In the rows, zero is written as 128.
One turn sends every row of this set to another row. A few are shown first. Where does it send the rows asked after them?
K_396: [124 124 168 104 164 124 127 119 138 117 106  80 127]
K_244: [125 123 170 104 164 122 125 120 139 117 105  80 128]
K_966: [123 137 172 130 155 108 129 114 131 127 111  98 136]
K_3: [131 110 135 121 118 103 121 122 171  82 125 121 109]
K_583: [123 105 125 105 130 109 125 115 160  90 116 141 119]
K_176: [137 100 130 121 135  99 115 124 173  91 132 118 115]
K_986: [132 134 174 131 154 104 124 116 132 126 106  94 137]
K_283: [124 134 167 101 152 112 140 117 133 116  94  90 144]
K_759: [126 113 135 124 124 107 123 116 174  85 130 126 110]
K_151: [120 136 169 105 161 114 141 113 138 118  98  93 145]
K_221: [121 126 173 119 156 106 150 128 148 129 102  91 131]
K_383: [123 138 169 121 143 112 136 120 124 126 106  95 135]
K_762: [129 100 129 112 139 102 114 111 167  92 115 140 120]
K_43: [129 110 135 126 125 104 119 117 174  82 130 124 108]
K_965: [123 127 173 116 151 109 152 131 145 127 101  88 132]
K_187: [122 104 124 110 123 112 133 127 165  90 134 122 116]
K_201: [123 112 134 121 120 109 125 119 171  84 128 125 109]
K_824: [127 103 128 123 139 104 122 120 175  94 137 124 115]
K_302: [115  97 126 122 128  94 138 104 165  91 117 128 119]
K_540: [133 123 175 121 151 101 143 132 147 128  98  85 130]
K_413: [121  94 130 124 134  89 133 102 168  91 116 128 121]
K_270: [127 124 173 116 148 105 146 132 144 127  97  85 132]
K_288: [123 125 175 122 160 104 145 126 151 130 102  90 132]
K_754: [133 102 124 109 119 108 127 131 164  89 130 116 112]
K_934: [125 124 170 105 164 123 124 118 140 118 106  79 126]
K_495: [124 126 169 103 163 122 124 119 138 116 105  79 126]
K_304: [129 124 177 123 159 100 142 129 150 128 100  88 132]
K_911: [129 103 124 102 125 108 122 118 157  88 110 137 119]
K_823: [132 135 170 122 139 108 131 123 124 124 103  91 135]
K_463: [131  93 130 118 123  86 128 109 164  89 108 120 118]
K_499: [131 110 136 124 121 102 117 119 173  81 126 122 109]
K_778: [135  99 127 104 126 102 115 118 158  88 109 134 121]
K_554: [123 103 127 109 138 108 121 109 164  91 117 144 121]
K_466: [133 129 169 103 152 107 134 119 134 115  91  87 143]
K_798: [119 140 170 124 150 114 136 118 128 126 110  97 136]
K_171: [142  99 127 115 124 100 117 128 166  90 127 114 114]
K_518: [125 125 168 104 166 123 126 118 139 117 106  82 127]
K_332: [126 126 170 105 166 123 125 119 139 117 105  79 127]
K_470: [124 133 171 110 167 110 136 109 142 118 100  95 145]
K_931: [119 106 126 118 134 110 131 120 170  92 139 125 116]
K_729: [129  93 130 124 131  85 128 105 167  91 112 124 120]
K_2: [137  99 129 110 134  99 110 115 164  90 111 136 120]
K_63: [131 131 172 113 166 104 130 112 143 117  96  93 144]
K_701: [127  95 126 115 118  92 136 111 158  89 108 121 119]
K_569: [135 128 172 108 159 103 127 116 138 117  94  87 144]
K_651: [128 112 133 118 116 107 124 122 168  83 125 121 109]
K_683: [118  97 126 114 121  95 142 109 160  91 112 125 120]
K_440: [135 132 173 125 146 105 124 121 127 125 103  91 134]

K_934 -> K_244
K_569 -> K_466
Now find these:
K_931 -> K_824
K_3 -> K_651
K_729 -> K_463
K_986 -> K_440
K_911 -> K_583
K_965 -> K_221

